[[ 31.3   9.8   5.4   7.8  -7.0  -4.2  -9.3  22.7 -12.7]
 [ -6.3   0.3  14.2   6.7 -18.0   0.4 -19.3  -2.1 -20.6]
 [ 34.5   7.5   8.8   4.9  -4.0  -1.1  -3.8  22.6 -13.7]
 [ 10.6  -4.0 -18.8 -14.3  32.0   3.2  37.2   1.1  32.2]
 [-31.0 -10.8  -8.2 -10.1  11.8   4.8  14.9 -23.3  17.8]
 [ 20.4  -1.6 -19.0 -13.5  33.1   2.3  38.0   7.6  31.7]
 [ 61.0  11.6 -10.6  -2.3  21.7  -3.4  23.3  37.4  12.7]
 [ 12.3  -3.6 -27.3 -17.0  40.4   2.0  45.4   1.9  43.3]
 [ -7.2  -4.8 -15.0  -9.9  20.0   1.8  22.6  -7.8  24.4]]
Indices start at 1.
The median entry: 2.0
The entry just right of -3.4 -> 23.3
Give the entry directly below -9.3.
A: -19.3
Give the bottom entry of the column that holds the smallest entry.
A: -7.2
The top-right entry -> -12.7
The entry directly below the largest entry: 12.3
The entry in row 2 and column 1 -> -6.3
Give the largest entry.
A: 61.0
Give the entry directly below 21.7.
A: 40.4
Give the top-left entry.
A: 31.3
Give the entry at row 3, column 1.
A: 34.5
The entry just left of 3.2 -> 32.0
Give the entry directly below -12.7.
A: -20.6
Give the bottom-right entry.
A: 24.4
The entry just left of -10.6 -> 11.6
Give the entry directly below 17.8.
A: 31.7
The entry just right of the smallest entry -> -10.8
The entry directly above 4.8 -> 3.2
The entry just left of -7.8 is 22.6
The entry at row 2, column 3 is 14.2
Give the entry in row 1 and column 2.
A: 9.8
Give the entry in row 3 and column 3.
A: 8.8
The entry directly below the smallest entry is 20.4
The entry just right of 9.8: 5.4
Give the minimum.
A: -31.0
Give the centre entry.
A: 11.8
The entry just right of 4.8 is 14.9
Give the entry just right of -9.9.
A: 20.0
Give the entry just right of the centre entry.
A: 4.8
Give the entry just left of the centre entry.
A: -10.1

Questions about the row below.
1) Which number is the entry just right of the largest entry?
2) Which number is the entry just right of -22?
array([ 42,   4, -22,  -9,  18, -10,  19,  23,  15,  14, -10, -34])
1) 4
2) -9

Read these off the table that follows.
1) The third entry in reading order?
2) The third largest entry?
[[-19.6   9.9 -20.5  35.6  33.8 -43.6  -0.4   5.3 -50.2 -23.2  36.3  18.1
   28.8]
 [-24.8  -5.6 -36.3  34.7  17.3 -29.2  11.8   8.4 -61.1 -29.7  34.9  -5.2
   25.8]
 [ -3.3 -35.1 -28.5 -11.4 -42.1  46.1  21.2  15.6  -9.5  -1.5 -10.2 -53.3
  -18.3]
 [-18.8 -35.2 -44.5  11.0 -19.6  26.2  27.9  20.8 -45.5 -19.1  12.8 -50.8
   -2.1]
 [-11.8  22.7  -3.2  29.8  43.3 -48.5 -10.0  -1.1 -30.4 -13.0  32.3  35.5
   30.4]
 [ 21.9  21.5  42.1 -25.4  -1.0   0.3 -24.2 -15.9  61.1  25.1 -27.7  35.0
  -11.9]
 [ 10.0 -25.5  -3.7 -30.8 -41.7  52.5   9.7   4.4  31.1  15.0 -31.4 -37.1
  -30.1]
 [ -1.2 -35.2 -23.5 -12.3 -40.8  48.7  21.7  14.2  -8.0  -1.8 -15.6 -51.0
  -20.7]
 [ -6.0  28.3   9.3  24.0  42.0 -53.1 -12.5  -9.8 -20.4 -11.3  28.7  44.0
   25.5]
 [ 18.1  32.2  45.1 -13.5  19.5 -20.1 -26.7 -17.6  47.4  20.5 -13.1  46.0
   -0.4]]
1) -20.5
2) 48.7

Questions about the row below.
1) What is the 1st entry from the left?
2) What is the 5th entry?
3) What is the third entry from the right?
4) What is the entry just right of 31.9?
5) What is the third largest entry?
6) What is the third smallest entry?
7) What is the last entry?
8) What is the 2nd-last entry?
[ 31.9  -5.6  61.8  58.3  -8.0  21.7  -5.2  -0.6   1.6  -7.8  54.6  22.7
 -51.9   7.0  30.1]
1) 31.9
2) -8.0
3) -51.9
4) -5.6
5) 54.6
6) -7.8
7) 30.1
8) 7.0

X =
[[ 47.1  18.6 -17.3   8.1  25.7 -19.2  29.6  37.7  23.5  15.7 -16.6 -29.7]
 [ 28.4  10.7  -1.6  15.4   8.7 -11.5  16.8  32.9   5.8  -0.8  -8.5 -16.9]
 [ 25.8   4.7 -22.0  -2.3  24.2 -14.8  22.8  15.8  23.5  17.5  -9.4 -22.0]
 [-32.3  43.0  51.7  44.8 -70.4 -14.6 -72.3   1.2 -68.0 -70.1 -29.8  43.4]
 [ -4.8  30.1  28.0  21.7 -36.7 -21.1 -37.3   9.8 -42.8 -34.6 -30.4   6.8]
 [ 20.8   7.0 -18.7  -1.9  23.9 -11.6  22.9   9.3  21.9  15.9  -7.3 -14.3]
 [ 38.5  13.4 -14.6   6.4  23.1 -14.7  28.0  31.8  20.8  13.1 -10.9 -24.8]
 [ 41.1  15.5 -24.3   1.1  31.2 -19.2  31.2  26.3  29.3  21.7 -14.8 -27.6]
 [-22.1 -23.1  -6.0 -13.8   7.4  11.3   7.0 -21.7   8.5   5.5  14.0   4.0]
 [-13.2  23.1  31.2  20.6 -38.9 -17.4 -38.6   5.3 -45.2 -39.6 -21.9  12.3]
 [-30.9   4.0  22.1   8.0 -32.8  -8.6 -33.7 -13.6 -35.4 -30.5 -14.6  14.9]
 [-34.1  42.0  48.9  40.2 -64.5 -10.8 -64.8  -3.4 -62.8 -64.7 -27.6  43.1]
 [-29.4  48.1  49.9  43.3 -66.1 -12.7 -67.0   0.9 -63.5 -65.2 -32.0  41.7]
 [ 16.5  24.8   4.4  16.2  -8.7 -20.0  -7.9  18.6  -9.5  -8.2 -30.0  -7.7]
 [-23.5  32.1  37.2  30.4 -52.8 -16.0 -54.9   2.7 -52.8 -52.5 -26.0  25.0]
 [ 25.3  15.3  -2.9  16.0   8.3 -10.7  14.6  27.1   8.1   0.4 -13.3 -11.3]]
The top-left entry is 47.1
Give the top entry of the column that holds the smallest entry.
Answer: 29.6
The smallest entry in the first row -> -29.7
Give the first entry of the largest entry's row.
Answer: -32.3
The entry directly above 31.8 is 9.3
The third smallest entry is -70.1
Give the fifth entry, reading row by row.
Answer: 25.7
Give the 2nd largest entry.
Answer: 49.9
The entry directly below -26.0: -13.3
The entry directly above 22.8: 16.8
The entry in the bottom-left corner -> 25.3
The smallest entry in the first column: -34.1
Give the entry directly below 31.8.
Answer: 26.3
Give the entry just left of the largest entry.
Answer: 43.0
Give the entry directly below -13.8.
Answer: 20.6
Give the second entry on the diagonal from the top-right corner.
Answer: -8.5
Give the entry directly below the smallest entry.
Answer: -37.3
The 2nd smallest entry is -70.4
The entry in the bottom-right corner: -11.3
The entry directly below -9.5 -> -52.8
Give the entry directly below -45.2.
Answer: -35.4
The third entry on the diagonal from the top-right corner: 17.5
The 3rd largest entry -> 48.9
Give the entry directly above the smallest entry.
Answer: 22.8
Give the entry just left of 15.9.
Answer: 21.9
The last entry of the smallest entry's row -> 43.4
Give the entry just left of -72.3.
Answer: -14.6
The entry just right of the smallest entry -> 1.2
Give the largest entry in the last row.
Answer: 27.1
Give the minimum.
Answer: -72.3
